One hidden turn or mirror swaps the rows below in pairs. Which row is each named row swapped with?
Luzu: [ -6  23   9 -11  -9   8  -6  16 -16   1  -4   8  -8  19   4 -30 -11]
vugu: [ -4  11  -9  11 -17  -8   3  20 -12   8  -2  15  -4  -7  -4  -3  15]
kopa: [  2  -1  12  -2 -16  -9   3  19  -7  -7   8   0  -3  -7 -13   7 -19]
fegu: [ -3  19  13   8 -16  -8 -14  16  -8  -4 -18   5 -21  -9  -7 -23   6]
Rola: [-22  16   1   0  10 -11   5  21   3   3   1  -4   4  -8  -8 -10 -10]
ter: [ -9  17  19  -9 -10  -7  -4  -7   3   6   2   2   7  -9 -14 -18   3]
Rebev: [ 14   2  12  -5 -20 -10   6   7 -11  -7   6  15   6  -3  -9 -15 -15]
Zul: [-19  11  14  -8  -8  -2   7   9 -14  -1   5   6 -22   2 -27  -8  -7]
vod: [ 16  13  13  -2  -1  -4   6  13  -3  -7  -1  -4  -9   3 -14 -13  24]
sidid: [  5   8   1 -11   1  -2  28  18 -11   2  11   3 -11  -6   1 -16  13]
Kenem: [  8  22   2   2   2 -10   8  24 -12  -5 -11  13   1  15 -14  -7  -7]
Padi: [-23  -7  10   1 -20  -5   4  11  -8  -3   0  10   1   1  -2 -21 -20]
Vela: [  7  10  12  -1  -8  -2   1  18  -9  -1   5   6 -15  -1   2 -16 -35]
Nira: [ 11   5  24   5  -9  -8 -12   0  -4  -2  -9  11 -14  -8  12  -7   0]
bef: [-11  30  12  -3  12  -9   6  14 -15 -11   5   0 -12   2   3   6  -5]
voren: [-11  13   8   9  -2 -24   4   4   2 -13 -11  13   4  -5 -11  -4  -3]
romuk: [-19  18   6  -5  -1   2   3  31 -23   8  -7   2 -18  -2 -12  -7   1]
tosi: [ 10  34  12  -3 -16 -10   2  16 -10  -1   8  -5  -5   1 -17 -16  -1]
posub: [ -5  12   6  -9 -35  -9  11  14  -6   1   6  -8 -14   4  -5 -12  -9]
koza: [-24  26  15   2   0 -10   7  16  -5  -7   5  12  -9   0 -16 -14 -15]
vemaz: [  5 -20   9  -4 -10  -7   4   5  -6  -3   4  14  -2  10  12 -18 -10]
mar: [ -3 -12   0  -3 -10   1   5   7 -11  -1   6   8  -4 -10 -14  -7  17]
ziv: [ 17  -5  16  -1  14  -2   6   5  -2   2   3   2 -14  -1  -6 -15  12]
nelo: [  5  -2  15   1 -17  -3   5  17 -12  -3  -6  -7   2   4  10   8 -10]
siven: [-12   4  20  -8  12  -5  -4  12 -10 -10  -7  -7 -22   3  10 -20 -14]
nopil: [ 14  19   7   0 -18 -11   5   8  -3  -7   7  14  -1  -2  -5  -5  20]
kemu: [-20  -4  11  -7  17 -11   5   9  -1   2   2  10 -17  11  -4 -19  -2]
Vesub: [ 19  13   9  -2  -8 -15   5  11  -9  -3   0   6 -21   2 -18  -1 -16]
sevo: [-16   6   6  13 -14 -17 -15  11 -10 -10  -4   7 -12  13  -2  -5   4]
novuf: [ -7  17  17  14  -9 -15  -9   5  -2  13  -5   8  -7 -18  -4 -16  -7]
kur: [-22 -12  13  -1 -10  -6  10  14  -8  -3   2   7 -11  -2  15 -15 -13]
daba: [ 14  -5   6  -1  -7  -5   4  18  -7  -1   6  -6   0  -7  22 -12   2]
noduz: [-24   6   7  -5  11  -2   5  12 -15   2   5  16 -14   0  18 -15  -9]
Larug: [ 11   2  11  -9  -3   5  12   6 -19   0  14  10 -16   5  15 -16  12]
Zezu: [ 2 24 -2 -5 -2 -8 14 14 -7 -4  7 18 -1  7  1  8  9]
telek: [-20   9   9  -1  22  -6  -2  13 -13   0   8   8 -11  -4   1 -13  10]
nid: [-10   9   5   1 -10   5 -16   6  -4 -10 -12  -5 -17   2   2 -29  -9]
basa: [ -7  28  22  -7  -8 -15 -15  12 -17  -2 -14  17  -8  -1  -1 -18  -8]
ginok: [-21  23  14   5  -4   2   8   0  -4  -4  11  11  -9   1 -12 -27   4]
Mol: [ -9  13   3  -4  17  -6   6  22  -2  16  -1  -1  -8  -9   5 -15 -13]
nobe: [  8   7   5  -9  -4  -8  10  22  -7  21   9   2  -7   5  13 -15  16]
betu: [  3  13   5  10  -7  -3  15  -2  -5 -13  13   2  -5 -13   2 -25  11]
taga: [ -2   5  12  -4   6 -16  16  12 -11  13  -1   0 -11 -12  23 -11   8]
Deg: [ -6  14  18 -14  -6  -2 -10  20 -17  11  -3   5 -17  11  17 -20  -8]
Fusi: [  7  10  12 -13 -21  -2 -12  16 -20  -1  -7   7 -15  17   4  -5   8]
Vel: [  5   5   9 -12 -11  -1 -13  19 -20  -3   8   0 -25  11  17 -12   6]
bopul: [  2  -2   4  -1  18  -7   4  10 -17  -5  15  -1 -23   4   1 -23  -6]
vibu: [ -1  -8  14  -6 -14  -2   4   0  -4  -3  -2  16  12   9  10  -5  -4]

romuk swaps with mar
voren swaps with tosi
Padi swaps with Fusi
ginok swaps with Zezu
siven swaps with daba

